Some points, each followed by its number:
[ -5  14 -60  33 -28 -65 -28 -31 -22  10 -71 -34] 0
[ -9  19 -60  39 -38 -63 -22 -28 -32  10 -72 -28] 1
[-12  16 -50  30 -45 -58 -23 -30 -33   1 -80 -20] 2
[-23   2 -49  15 -53 -53 -22 -27 -29  -5 -82 -10] 3
[-41 -15 -38  11 -55 -59 -28 -12 -39 -12 -81  14] 4
[-27  -3 -50  21 -40 -57 -27 -19 -27  -6 -88   6] 5
[-14   1 -45  21 -26 -55 -27 -31 -26   0 -90  -2] 6
[-11  -1 -43  36 -23 -60 -26 -24 -29 -44 -86 -12] 7
[ -1   5 -38  39 -12 -65 -30 -26 -18 -36 -82 -21] 8
[ -3   4 -31  28 -12 -58 -36 -22 -17 -35 -80 -22] 9
[ -7  -1 -30  39 -10 -50 -29 -28 -11 -29 -78 -29] 10
[ -1  -2 -31  41 -14 -41 -21 -31  -9 -30 -73 -23] 11
[ -8  -1 -39  38 -21 -39 -15 -24 -10 -34 -70 -28] 12
Which three points above are nearest to each new point, looking only along the 2 directions in which the numbered points spread most? Their numbers follow each, nearest first.
[ 44 -69  26 -11 -60  27  51 -33 -40   8   9 -33] 7 9 12
[-61  20   4 -17  82  13 -54  -3  -2  33   4  77] 7 5 9
[ 20 -17   8 -26  -4  52  -6  50  27  29  14  27] 7 9 12
[-46  21   3 -34  78 -12 -55 -33  13 -19  -8  47] 7 9 11
[ 17  28  32  -7 -42   7  74  35   9  -8   3  14] 7 9 12
[ 30  34  49 -18 -57  -5  74  26  -4  -2  27  31] 7 6 5
[-11   7  -3 -22  17  27  13  26  31  29   7  24] 7 9 12
[ -5   3  -2 -22   7  35  -3  24  23  32   4  12] 7 9 12
[-47  20   4 -40  80 -21 -43 -32  15 -17 -11  44] 7 9 11
[ 10 -14   4 -22  -1  42  -4  39  32  34  10  21] 7 9 12
[-10   9  -8 -29  17  12  18  17  25  29   6  27] 7 6 9
[ 10  -1  -1 -25   8  34  -5  31  28  37   2   8] 7 9 12
[ 19  20  36 -17 -51  15  79  37  -4  -4  13  27] 7 5 6
[-55  26   3  -6  98   4 -71  16  -4  20  14  77] 7 9 12
[ -8  -5 -29  35 -25 -36  -6 -21 -11 -44 -65 -22] 9 12 8
[ 66 -53  15  19 -30  31  40 -62 -17  45  11 -70] 0 10 11
[ 49  37  44  -5 -56   9  59  32   8   2  30  23] 7 9 12
[-12   6  -5 -41 -21   0  24  21  18  20   5  40] 5 4 3
[-20   9  -7 -27  11  21  14  14  22  27  12  24] 7 6 9
[-50  22  -3 -12 106   6 -80  17  -6  26  58  75] 7 9 12
